In the data rows, the value 128 means zero.
Some points:
[112  86 120 106 107 110  98 122 154 175 144 160 123 112 164 156  74 165
 143  93 195 166 145 108 106  59 117  71 117 179 116  85 173  99 161 137
 157 124 120 110 130 117  78 144 119 169 114 169 150 124 153 104 144  72
 117 108  94  60 126 200 138 100 125 149]
[182 145  91 139 105 131 138 174 144 134  57 126 109 145 109 114 112  86
 142 148 172  91 139 130 198 175 164 162  71  59 135 147 126 130 151 193
 150 102  82 126 144 130 134  76 184 107 122  87 140 186  95 159  97 183
 144 128 135 125  92 105 126 191 149 115]
[126  98  84 140 138  71 125 113 162  93 123  94 185 138 148 100  60 127
 163 134 150 149 132 137 103 114 144  95 169 137 173 105  59 155 152 136
  64  83 100  97 119 135 132 137  95 131 178 109 150 140  98 151 183  87
 120 143 108 114 116 168 110 158  91 169]
[ 75 169 175 145 215 140 102  73  72 153 107 123 137  77 114 141 154 116
 125 123  83 125 101 202  93 103 111  24 137 145 104 106 135  97 150 142
  80 124 137  86 109 132  96 131 133 174 114 177 160 150 172  62  93 114
 181 169 152 134 152  98 143 105 159 130]
[185 135 176 131 130 158 104 121 104 136 172 150 134 154  97 149 164 104
 103 174 149 111  94 149 115 114 161 151  84 194 121  94 135 107 145 120
 161 161 140 140 114  88 177 139 160  91 133  88 173 118 169 166 136 171
  84 185 154 132 181 145 135 114 161  82]
[145 119 134 151 156 162 138 196  86 130 121 117 189 143 153  58 136 140
 164 150  93 215 159 109  97 102 150  76 120  73  93 155 196 118 104  68
 143 138 155 135 142 137 140 144  95 139 180 198  69 136  81 152  82  80
 165  89 106 123 188 114 135  46  89 164]
[153 149 102 158  64 166 174 163 105 150 111 157 177 140 100 129 176  84
  89  78  96 210 146  91  77 112 133 136 139 144 143 177 173  73  77 189
  97 159 164 132 149 132 170 123 174  57 168  78  67 121 102 169 160 181
 223 120 101 154 132 130 115 133 150  81]
[ 93 162 125 172 129 156 146  71 149  88  87 107 123  82 170 107 113  98
 123 125 121  93 184 208 108 156 123 100 140 108  72 130  86 129 153 116
 127  85 155  77 157 186 110 129 170 131 142  86 151 101 150 100 143  96
  61 140 151 137 103 144 101 120 129 108]
[125 142 100 167 158 154 190 112 159 121 141 159  98 111 175 163 127 124
 113 145 160  93 119 134 128  89 105 131  89 173 132  89  72 151  95 155
 116 123 116 126  80 134  83 136  86 192  89 180  59 133 102 130 164 135
  53 136 167 164  66 105 143 157  94 112]
[122 111 100 148 122 120 161 104 197 107 153 122  87  83  68 132 108 128
 117 150 137  96 107  90 245 108 159 184 110  67 136 115 131 133 113 141
 135 170  42 166 121  85 192 112 107 135 129 140 165 107 112 114 108 157
 126 139 143 190 111  73 113 188  95  89]
[120  88 147  85 130 112 143 131 114 134 100 182  90 135 152  87 206 115
  91 128  70 103 120 100 128 147 130 195 144 157 124 135 116  46 160 105
  93 143 138 102 137 156  89 124 126  86 136 127 159 102 117 161 102 139
  87 144 155 113 108 155 136 141 167 124]
[ 99 131 147 110  65 144  92 148 164 102 105 113 123 179 139 127 115 183
 102  88 112  40 118 121 158 197 174 155 147  55 168 115 165  92 186  75
 189 151 108 177  90 168 125 172 153 126 147 163 138 132  98  84  95 146
 135  81 131 230 111  45  86 145 148 116]
[119 141 170 134 117  86  84  73 124 139  75 123 105 129 133 121 131 149
 112  97  98 128 121 145 119 121 112 165  96  89 164 135 136 154 181  89
 118 141 148 138 136 106 156 160 172  57 144  94  90 144 131 108 120 114
 138 137 114 161  88 114 113 107 141 107]
[114  85  97 127 129  80 150 107  96  95 127 128 129  86 100 140  65 106
 141 126 165 120 192 149  73 113  58 104 158  93 142 108  84 161 121 151
 114  85 119 142  91 140 123 147 107 184  66 112 146 163 175 162 138  82
 152 123 119  36 102 158 192 133  54 112]
[168 159 135 186 159 149 135 127  89  86 156 112 117 100 120 110 146 127
 173 106 111 115 102 198 183  64 187 164 117 137 121 164  84 171 130 160
 122 107 157 118 154 103 159 111 163 190  56  93 170 148  98 116 174 188
  91 141 173 124  72 143  90 152  65 127]
[104 143 108  89 124 127 157 108 163 127 110 141 126 102  93 115 100 102
 124 102 138  68 104 140 210 153 116 197  91  93  97 138 117 127 154 167
 139 119 118 162  82  62 156 109 119 196  77 104 142 128  87 158 127 147
 110 175 147 129  94 149 117 188 114 146]
[149 150 106  76 118 120 130 121 137 148 165  93 104 143 126 176 112  80
 100  82 149 118 120  94  64 116  85 148 133 173 143 141 104  95  88 115
  97 148 140  88 169 179 120  94 120 115 123 119  99  96 139 161  98  52
 104 128 149  97 177 160 138 119 137 111]
[149 125  97 103  88 137 152 134 124 134 143 159 169  84 172 171 112 163
 128 144 123 202 168 147 106 128 133 100 162 155 155  79 111 161 154 113
 134 111 143 109 140 126 121 138 120 139  98 132 107 144 149 131 118  84
 131  55 104  53 137 172 141  93  87 136]
[104 130 142  99 178 130 105 155 152 115 163 145 136 116 120 121 159 131
 161 130 112 114 114 125  80 144  56  76 121 114 113 127 152  67 110  87
 128  90 164  93 179 139  84 135 158  74 163 113 147 114 136  76  91 106
 134 112 106 145 151  87 115 117 181 130]
[106 119 126 181 130 113 122 143 155  80  92 141 118 126  90 105 120 134
 108 109 156  84 181 157 158 140 140 157 123 124  89 123  56 197  97 147
  83 107  53 102  56 137 113 115 119 207  88 130 135 108 111 148 146 132
 139 149 129  75 103 127 207 131 115 134]
[122 155 136 171 190 126 137 159 101 141 123  91 173 113 124  77 106 119
 200 117 175 148 158 127  89  99 126  61 165 122  93 111 117 197 119  63
 117  90 126 165 172 110 149  87  86 166  93 201 138 143 120 138 128 142
 124 111 122 163 121 111 153 100 131 121]
[153 131 129 156 113 132 118 121 163 129 179 142  57 168 132 141  98 106
 124 156 172 109 109  85 176 113 127 161 111 144 158 163 104 109 104 151
 149 152  97 155  61  52  85  90 110 141 133 155  52 124 138 148 152 111
 124  98 114 160 125  80 155 214 140  83]
[174 113 143  41 130 144 109  70 119 247  93 135 135 133 136 185 129 151
 110 198 179  98 125  74 162 172 170 193 176 113 189 109 152 138 179 112
 164 112 159 203 111 140 103 133 151 147 100 182 183 149 174  87 124 148
 177 172 145  80  98 128 133 100 102 172]
[103 130 155 143 105 114  81 135  66 203 142 124 184 195  85 141 182 140
  85 138  76 157  69 118  84 139 133 194 131 166 111 176 123 159 163 161
  97 168 145 112 174  97 165 166 154  77 140 132  98 112 149 142 137 162
 149 155 145 170 162 100 110 130 152 114]
[104 151 105  94  98 167  49 140 151  94 139 176 148 135 160 173 179 204
  96 154  49 126  92  94  67 192 100  98 113 145 136 161 163  87  88 100
 127 189 170 139 158 122 141 127 106  57 178 127  94 113 145  87 157 157
 141 124  98 176 160 131  97 160 195 118]
[110  98 186 133 223 137 117 104  72 146 149 125 131  71 145 127 130 178
 151 166 141 118 149 133 123  98 165 129 136 130 156 132 190 191 160 124
  84  72 136 150 120  96 196  93 129 148 111 129 179 117 142  86 136 102
 109 130 116 153 174 125  99 145 140 200]
[122 125 125 135 126 148 129 138 118 126  62 121 113 124 170 155 107 180
 143  91  98 142  67 165 112  98 171 115 162 194  96 101 119 184 128 150
 139 157 155 100 146 121 128 150 132 146 129  64 159  91 104  73 148  83
 111 104 178 122  61 152 146  75  79 151]
[153  84  85 104 137  93 187  71 151 140 199 192 113 149 105 117 136  95
  70  80 142  65 104  88 117 151 112 113 121 155 138 169  83 121  91 185
 149 136 138 133  77 128 120  64 113 157 113 184  84 131 137 149 121 157
 108 127 160  79 126 183 170 130  99 111]
[135 122 143 141  98 106  99 181 140 184 175 120 145 208 171 155 133 177
 121 137 129 100 149  61 158 192 156 137 112  77 149 145 129  50 107 157
 116 145  99 146 127 182  79 128  90 113 177  82 147 174  97 171  72 133
 166 129  98 169 163 108 115 123 183 163]
[128 108 168  34 106 133 126 150 104  49 123 116  98 146  62 132 173 122
 170  97 139 191 106 130 138 105  86 125 169  82 101 154 133 157 155 118
 135 180 156  86 158 112 108 151 100 119 196  74  75  55 128  69  93 160
 126  65 141 129 153 138  91 125  97  84]
[169 113 111 122 112 116 144 137 148 156 173  58  76 135 120 145 132  80
 118 125 156 142  99 121 103  91  83 129 165 189 157 105 129 165 160 134
 160 158 178 125 145 133 169 162 101  82 172 121 121  82 154 135 110 147
 141 139 108  74 185 156 144 152 145 108]
[101 122  81 198 137 154 136 137 118  99  94  87 159  97 137 156 148  84
 102 109  95 130 129 138  96 133 107 131 141 188 121 122 102 130  55  90
 152 122 128 132 137 131 102 148 135  73 129  81 133 196 114 120 143 127
 122 102 135 124 122 138 128  84 116 155]
[171 142 132  65  89  78  76 152 101  86 175 113 124 189 109  38 130  93
 111 154 116 230  88 101 122 132  18 145 120 101 131 146 187 114  60 102
 107 147 110  69 135 115 109 138 112  42 118 168 121  63 133 217 120 135
 156 110  45 103 170 136 116 113 102 177]
[ 78 128 129 171 160 125 116 103 148  78  96 158 127 154 152 127  98 210
 137 120  82 156 156 181 161 166 151  93 140 107 121 113 125 119  91  88
 173  62  81 182 126 151 114 170  77 152  97 122 112 158 132 123 146  84
  66 153 115 150 114  97 104  57 125 162]
[146 153 113 129  34  89 189 168 156 136  92  65 107 114 139 149 131  96
 167 159 147  95 132 130 205 177 160 163  93  24 117 104 205  91 153 133
 152 123 143 161 144 193 125 121 179 155 129 123 143 173 112 129 133 186
 146 120 151 119 109 111 122 155 193  68]
[ 89 146 184 123 189 182 151 147 103 146 141 131 140  90 119  69 106 112
 180 174 123 161 209 128 146  95 184  28  83 201  91 132 137 133 115 132
 140 122  90 124 119 134 158 106 152 135 124 163 152 134 154 122 168 106
 147 165 102 138 152 122 134 105 155 181]
Along one direction, these points spread out more than along any other. How many in every 100 of the points above lie lower along it than each point below? Answers are rounded to whole numbers. More than half of the points above lie lower than the first one.
[171 142 132  65  89  78  76 152 101  86 175 113 124 189 109  38 130  93
 111 154 116 230  88 101 122 132  18 145 120 101 131 146 187 114  60 102
 107 147 110  69 135 115 109 138 112  42 118 168 121  63 133 217 120 135
 156 110  45 103 170 136 116 113 102 177] -> 6
[126  98  84 140 138  71 125 113 162  93 123  94 185 138 148 100  60 127
 163 134 150 149 132 137 103 114 144  95 169 137 173 105  59 155 152 136
  64  83 100  97 119 135 132 137  95 131 178 109 150 140  98 151 183  87
 120 143 108 114 116 168 110 158  91 169] -> 83
[104 151 105  94  98 167  49 140 151  94 139 176 148 135 160 173 179 204
  96 154  49 126  92  94  67 192 100  98 113 145 136 161 163  87  88 100
 127 189 170 139 158 122 141 127 106  57 178 127  94 113 145  87 157 157
 141 124  98 176 160 131  97 160 195 118] -> 0
[106 119 126 181 130 113 122 143 155  80  92 141 118 126  90 105 120 134
 108 109 156  84 181 157 158 140 140 157 123 124  89 123  56 197  97 147
  83 107  53 102  56 137 113 115 119 207  88 130 135 108 111 148 146 132
 139 149 129  75 103 127 207 131 115 134] -> 97
[ 93 162 125 172 129 156 146  71 149  88  87 107 123  82 170 107 113  98
 123 125 121  93 184 208 108 156 123 100 140 108  72 130  86 129 153 116
 127  85 155  77 157 186 110 129 170 131 142  86 151 101 150 100 143  96
  61 140 151 137 103 144 101 120 129 108] -> 78
[149 150 106  76 118 120 130 121 137 148 165  93 104 143 126 176 112  80
 100  82 149 118 120  94  64 116  85 148 133 173 143 141 104  95  88 115
  97 148 140  88 169 179 120  94 120 115 123 119  99  96 139 161  98  52
 104 128 149  97 177 160 138 119 137 111] -> 33
[128 108 168  34 106 133 126 150 104  49 123 116  98 146  62 132 173 122
 170  97 139 191 106 130 138 105  86 125 169  82 101 154 133 157 155 118
 135 180 156  86 158 112 108 151 100 119 196  74  75  55 128  69  93 160
 126  65 141 129 153 138  91 125  97  84] -> 14
[ 99 131 147 110  65 144  92 148 164 102 105 113 123 179 139 127 115 183
 102  88 112  40 118 121 158 197 174 155 147  55 168 115 165  92 186  75
 189 151 108 177  90 168 125 172 153 126 147 163 138 132  98  84  95 146
 135  81 131 230 111  45  86 145 148 116] -> 22
[153 149 102 158  64 166 174 163 105 150 111 157 177 140 100 129 176  84
  89  78  96 210 146  91  77 112 133 136 139 144 143 177 173  73  77 189
  97 159 164 132 149 132 170 123 174  57 168  78  67 121 102 169 160 181
 223 120 101 154 132 130 115 133 150  81] -> 3
[103 130 155 143 105 114  81 135  66 203 142 124 184 195  85 141 182 140
  85 138  76 157  69 118  84 139 133 194 131 166 111 176 123 159 163 161
  97 168 145 112 174  97 165 166 154  77 140 132  98 112 149 142 137 162
 149 155 145 170 162 100 110 130 152 114] -> 8
[149 125  97 103  88 137 152 134 124 134 143 159 169  84 172 171 112 163
 128 144 123 202 168 147 106 128 133 100 162 155 155  79 111 161 154 113
 134 111 143 109 140 126 121 138 120 139  98 132 107 144 149 131 118  84
 131  55 104  53 137 172 141  93  87 136] -> 53
[122 111 100 148 122 120 161 104 197 107 153 122  87  83  68 132 108 128
 117 150 137  96 107  90 245 108 159 184 110  67 136 115 131 133 113 141
 135 170  42 166 121  85 192 112 107 135 129 140 165 107 112 114 108 157
 126 139 143 190 111  73 113 188  95  89] -> 61
[146 153 113 129  34  89 189 168 156 136  92  65 107 114 139 149 131  96
 167 159 147  95 132 130 205 177 160 163  93  24 117 104 205  91 153 133
 152 123 143 161 144 193 125 121 179 155 129 123 143 173 112 129 133 186
 146 120 151 119 109 111 122 155 193  68] -> 39
[101 122  81 198 137 154 136 137 118  99  94  87 159  97 137 156 148  84
 102 109  95 130 129 138  96 133 107 131 141 188 121 122 102 130  55  90
 152 122 128 132 137 131 102 148 135  73 129  81 133 196 114 120 143 127
 122 102 135 124 122 138 128  84 116 155] -> 42
